(in the rows, 128 means zero)
A single turn carries every row of the set below to another of its rows. Some are shown first; where does it send the rows asked next?
J_379: [123, 105, 160, 193, 107, 154,  98, 134, 106,  87, 132, 102, 145,  95, 128]
J_146: [150, 117, 170, 169,  98, 136,  80, 117, 115, 130, 116, 128, 108,  97,  92]
J_113: [149,  89, 123, 151, 118, 142, 120, 132, 119, 117,  94, 127, 132, 109,  80]
J_104: [113, 116, 128, 142,  94, 170, 104, 138,  96, 127, 133, 163, 126, 143, 115]
J_84: [120, 130, 116, 150,  98, 177, 104, 144,  79,  96, 129, 114, 155,  97,  82]
J_887: [147, 109, 176, 198, 105, 154, 132, 141,  90, 105, 108, 126, 157,  97,  93]
J_778: [138, 126, 116, 162,  82, 146,  74, 137,  94, 148, 132, 136, 125, 118,  76]
J_753: [111, 132, 143, 168,  90, 145,  94, 137,  93, 104, 134, 153, 102, 136, 126]
J_203: [132, 104, 180, 200,  99, 156, 130, 147,  90, 103, 113, 119, 153,  96,  93]
J_468: [139, 107, 151, 180, 122, 171, 116, 142,  89, 147, 103, 121, 155, 138, 126]
J_210: [114, 125, 159, 181, 119, 127, 125, 100,  78, 124,  96, 153, 146, 103, 104]
J_709: [127,  79, 134, 145,  97, 151,  99, 169,  96, 123,  98, 129, 134, 100, 117]
J_729: [129, 105, 145, 170, 109, 107, 119, 132, 131, 101,  95, 128, 123, 106,  90]
J_284: [113, 103, 169, 196,  99, 162,  98, 134, 103,  93, 136, 102, 144,  98, 121]
J_139: [125, 143, 159, 167,  88, 181,  85, 113,  80, 104, 123, 134, 154, 128,  78]
J_761: [ 92, 108, 124, 157, 124, 124, 120, 116,  87, 110,  97, 134, 158,  97, 114]
J_318: [ 92, 124, 171, 172,  89, 155,  88, 116, 118, 100, 134, 129, 167, 121, 111]
J_324: [149, 108, 148, 146,  88, 150, 102, 169,  65, 120, 108, 142, 129, 135,  96]
J_243: [111,  95, 143, 185,  81, 126,  66, 144, 114, 135, 114, 133, 131, 118, 122]
J_639: [118, 135, 158, 165,  88, 184,  89, 118,  84, 107, 130, 124, 155, 125,  70]
J_962: [134, 113, 110, 154,  85, 123, 103, 162, 101, 144, 133, 132, 144, 115,  76]
J_509: [142,  96, 123, 139, 108, 172, 117, 133, 103, 134, 109, 153, 137, 132,  86]
J_251: [121, 133, 156, 134,  79, 123, 102, 156,  95, 121, 137, 147, 141, 142,  88]
J_608: [108, 162, 127, 173, 105, 136, 120, 161,  81, 122, 128, 118, 131, 114, 111]
J_874: [143,  87, 145, 195,  89, 119,  89, 160,  96, 129, 106, 125, 129, 120, 112]
J_259: [126, 128, 136, 180, 129, 137, 109, 100,  68, 113, 128, 129, 125, 100, 122]
J_562: [111, 134, 146, 172, 108, 150, 136, 164,  87, 143, 125, 137, 157, 134, 127]
J_473: [120, 129, 163, 185,  95, 112, 105, 132, 111,  95, 111, 144, 103, 122, 109]
J_580: [111, 116, 144, 160,  96, 153, 141, 155, 102, 110, 116, 134, 180,  92,  80]
J_387: [109, 111, 152, 167,  94, 153, 139, 159,  96, 106, 117, 122, 173,  94,  74]
J_989: [122, 104, 134, 169, 127, 160,  90, 123, 118, 134,  94,  96, 154, 121, 118]
J_401: [121, 123, 148, 157, 121, 137, 119, 101,  67, 123, 113, 150, 163, 141,  99]
J_50: [ 96, 122, 130, 152, 123, 127, 114, 106,  87, 117, 142, 137, 155, 119, 125]
J_932: [130, 110, 119, 161, 131, 144, 109, 113,  56, 105, 100, 123, 145, 117, 106]
J_938: [119, 171, 143, 180, 107, 132, 100, 128,  93, 121, 101, 114, 129, 115,  80]
J_602: [ 92, 120, 173, 173,  88, 168,  87, 117, 112, 105, 140, 122, 162, 121, 103]
J_161: [126, 132, 142, 143,  92, 121,  80, 135, 114, 113, 151, 117, 114, 110, 100]
J_587: [117, 119, 144, 174,  74, 141,  63, 126, 108, 151, 119, 149, 129, 126,  94]
J_172: [123,  89, 168, 157,  93, 139,  99, 136, 128, 142,  93, 146, 138,  94, 103]
J_377: [106, 139, 146, 168, 114, 134,  91, 112, 128, 130,  87, 108, 153, 118,  88]
J_693: [145,  97, 139, 177,  87, 112, 115, 168,  98, 141, 112, 137, 148, 125,  84]
J_248: [117, 124, 126, 154,  96, 176, 109, 147,  81,  99, 129, 108, 157, 100,  68]

J_259 -> J_50
J_243 -> J_587
Now find these:
J_473 -> J_753
J_318 -> J_139
J_161 -> J_251
J_377 -> J_938
J_284 -> J_602

